In the rows, 128 means zero.
A: 3 groups of rows, each row roughly a mix of its group's hidden directions; some rows fit no group:
A (128 x 12):
[[127 111 121 104 101  99 169 101 134  77 139 133]
 [154 139 142  90 170 126 143 137 131  74 116 128]
 [130  97 127 124 104 123 146 138 154  84  75 119]
 [110 134 136 112  71 112 161  97 156 148 133 141]
 [151 181  92 112 167 110 126 110 117 120 135 144]
 [144  93 118 144 138 160  88 121  92 148 103 102]
 [147 149 148 131 144 145  82 135  76 101 119 135]
 [ 96 147 138 136 102  77 124 152 168 148 117 137]
 [ 81 139  99 118 102  88  89 140 145 132 135 134]
 [ 81 141 138 136 134 155 128 130 124 159 161 174]
 [128 128 112 105  99  91 182 119 154 128 144 154]
 [147 110 116 163  92 177 111 136 116 102 127 153]
 [168  84 103 117 113 155  98 150 129 119  99 126]
 [135 155 122 123  85 136  80 107 134 138 161  98]
 [ 90 132 109 135  98 101 108 123 122 116 164 174]
 [139 125 140 153 143 161 141 145  72 137 146 166]
 [161 102 139 129 120 141 137 142 142 101  67 104]
 [152 109 138 114 111 150 137 110  76 104 166 149]
 [ 90 116 124 139  78 150 127 112 132 172 153 123]
 [156 148 180 131 152 106 125 123 100 120 163 104]
 [141 114 121 152  88  74 137 104 132 119  99 107]
 [133 116 113 135 126 164 139 119 112 111 143 198]
 [148 135 132 121 170 164  84 156  97 139 136 141]
 [169 169 108 113 177 148 122 127 122 140 104 125]
 [122 166 165  99 155 167 127 141 152 140 107 112]
 [139 142 129  84  92 124  77 125 136 113  94 131]
 [116 155  89 145 133 179 147 113 123 125 154 159]
 [120 142 141  96 137 125  74 121 128  81 100 139]
 [126 121 120 148 123  91 192 121 127  95 139 146]
 [123 143 177 154 149 151 126 121 114 179 108 127]
 [ 95 110 150 144 124 155  86 104 113  92 102 116]
 [122 168 170 116 147  83 104 145 128 105 124 113]
 [ 71 146 111 144 122 168 161 123 149 139 136 138]
 [161 128 154 170 102 116 126 109  95 100 138 157]
 [137 113 122 119  98 149  59 117 114 109 128 107]
 [127 115  95  97  91  95 111 113 161 139 157 109]
 [136 136  75 154 115 147 119 125  95 148  96  99]
 [115 120 121 129 114 140  84 116 139 188 136  94]
 [ 73 112 102 120  99 117 159 123 165 119 141 124]
 [161 152 145 108 163 122 133 135 165 134 103  85]
 [104 131 146 130 146 172 125 142 137 190 126 111]
 [148 128 147  98 141 115 108 155 123  62 137 126]
 [172 108 168 131 151 140 128 101 148 156  97 123]
 [108 122 188 121 152 152 122 148 119 158 157 131]
 [129 109 117 145  97 168 101 146 121 115 171  96]
 [ 89 103 148 181 114 132 130 117 118  99 158 126]
 [ 92 117 110 116 115 103 160 122 188 126 119 117]
 [136 145 176 135 165 177 139 138 123 147 104 129]
 [153 179 150 102 133 101 152 133 156 151 149 140]
 [157  93 131 139 182 140  89 130 140 140 106 117]
 [118 135  94 117 138  96 160 166 143 119  86 150]
 [149 125  94 165 105 104 149 119 110  96 165 111]
 [157 131 176 155 141 109 174 108 107 131 128 144]
 [154 107  98 145 116 169 171 108 127  98 115 141]
 [ 88 124 108 162  96 110  96 117 132 116 117  87]
 [153 164 108 134 130 110  70 137 122 151 107 108]
 [154 104 139 156 110 148  86 104  95 163 137 120]
 [136 106 117  98 122 144  85 125 107 138 157 178]
 [106 128  84 128 131 128 120 150 158 135 185 106]
 [154 136 135  92 134 123 129 121 152 113 196 126]
 [108 131 145  89 178 142 143 139 139 171 137 111]
 [115 112 114  86 147 114 131 141 151 154 130  70]
 [119 176 125 123 160 155 153 150 128 162  95 140]
 [156 132 114 143  95  73  98 141 140 147 140 105]
 [188 119  94 132 127  98 120  99 107 147 117 124]
 [122 167  91 133  75 143 108 114 146 117 144 147]
 [131 133 103 138  78  72 153 108 135 132 116 124]
 [133 134 114 101 145 116  86 144 156 162 118 174]
 [183 131 136 108 169 133  95 134 130 130 123  92]
 [112 161 143 150 102  95  95 142 141 109  85 123]
 [112 163 122 125  93  89 151 125 145 148  84 141]
 [111 118 118 120 142 143  73 176 145 103 146 124]
 [107 109 116  93 116 114  75 107 165 118 114 141]
 [137 169 171 124 161  99 125 129 126 144 118  87]
 [ 94 115  93 150 108 106 183 140 138 126 150 131]
 [118 118 135  71 131 171  93 105 142 142 135 122]
 [128  89 108 150 102 144  95  95 104 142 133  92]
 [143 126  66 112 115 115  95 161 132 108 117 113]
 [147 145 151 116 132 145 167 137 111 155 139 184]
 [170 128 121 142 138 109 140  94 112 171  94 151]
 [152 123 127 128 145 111 102 164 119 155  67 129]
 [129 134 107  94 135  99 104 173 172 125 151 129]
 [138 112 137 147  93 116  72  91 116 149 113 136]
 [159 144 166 158 114  73 130 142 132 114 145 136]
 [112  97 155 104 151 152 100 124 151 136 179 122]
 [155 173  95 142 141 129 126 103 102 108 156 158]
 [110 154 137 139 152 152  91 149  99  90 113  99]
 [ 81  84 114 136 127 121 117 108 161  95 108 122]
 [175 163  99 130  97 103 123 114 122 153 142 100]
 [105  89 104 112 111 108 163 114 166 129 142 159]
 [162 123 103  97 155  96 129 135 149  92 134  93]
 [135 155 175 111 112 138 180 110 131 128 113 154]
 [116  90 124  92 116  98 119 148 145  91 103 157]
 [134 142 122 136 142 143 135 133 104 168  60 129]
 [118 149 129 141 153 143  60 151 122 144 105 119]
 [100 126 144 114 128 132  74 162 126 158 163 117]
 [ 59 111 109 130 108 134 120 129 141 121 128 167]
 [182 138 133 146 118  76 120 107 120 120 105 112]
 [169 117 168  94 158 153 143 113 124 114 119 155]
 [113  90 141 144  97 139 155 131 154 136  89  90]
 [142 106  98 141  82 125 106  96  98 100 114 108]
 [162 132 105 113 144  87 169  96 128 103 115 112]
 [151 121 120  92 115 161 143  88 105 165 135 154]
 [ 81  91 111 125  99 140  95 108 154 149 135 136]
 [108  84 120 109 135 120 115 104 188 127 109 122]
 [118 125 155 160 119 152 157  89  88 113 100 139]
 [114 114 131  90 127 103 102 157 136  95 161  91]
 [133  86  73 117 130 137 151 116 106  95 111 126]
 [ 95 169 130 134 128 127 144 147 167 146 109  83]
 [127 131 144 121 145 132 134 125 112 108 132 207]
 [144 124 119 101  78  99 155 100 153 149 153 122]
 [125 104 179 117 175 153 147 115 128 155 132 142]
 [154 118 101 155 109 109 170  81 117 133 138 108]
 [107  88 129 148 169 156  87 132 124 113 106 141]
 [106 113 156 151  85  90 134 108 134  88 135 142]
 [163 162 120 169 129 145 152  94 102 108 138 146]
 [111 100 113 167  78 138 136 114 136 148  99 153]
 [153 165 108 152 105 120 168  98 101 147 114 117]
 [160 167 117 156 150 158 149 103 120 157 104 115]
 [ 97 170 149 139 137 108 162 111 130  95 131 164]
 [119 155 137 107 160 106 179 114 139  86 127 125]
 [138 105 114 174 117 148 109 104  88 149 125  94]
 [ 97 153 110 125 130 100 149 112 143 143 154  73]
 [123 158 106  85 102 114 118 144 146  97  91 148]
 [149 154 152 102 164 141 179 144 134 102 123 116]
 [ 94  87 114 117 150 163  97 143 142 114 161 119]
 [131 140 175  95 121 145  74 127 133 132 100 138]
 [135 118 172  79 135 124 121 103 151 169 120 138]]

one row of each group, then the others: which group is each in?
[138 112 179 109 152 123 165 128 120  86 132 150]
G
[146 163 102 136 117 118 174 120 105 128  81 138]
M
[162 113 105 131 122 105  84 123  83 104 147 140]
V

[127 154 135 136 132 152 100 152  83 149 136 176]
V
[135 124 113 107 125 110 118 146 153 110 101  62]
G
[ 82 158 122 130 121 122 134 137 160 132 121  71]
G
[125 137 130 178 106 180 161 111 121 113 138 137]
G
[108 112 163 151 143 180 136 125 109 143 115 165]
V
[138 131 138  85 161 175  86 142 124 129 142 116]
V
[145 158 109 139 148 122 161  89 109 141 171 105]
G
[ 89 128 112 150 123 108 149 139 161 130 185 122]
M
[123 140 103 141 172 128 169 177 124 113 141 113]
V
[145 142 122 119 146 149  65 149  89 132 143 132]
V
[103 124 116 106 152 160 148 124 150 116 189 129]
M
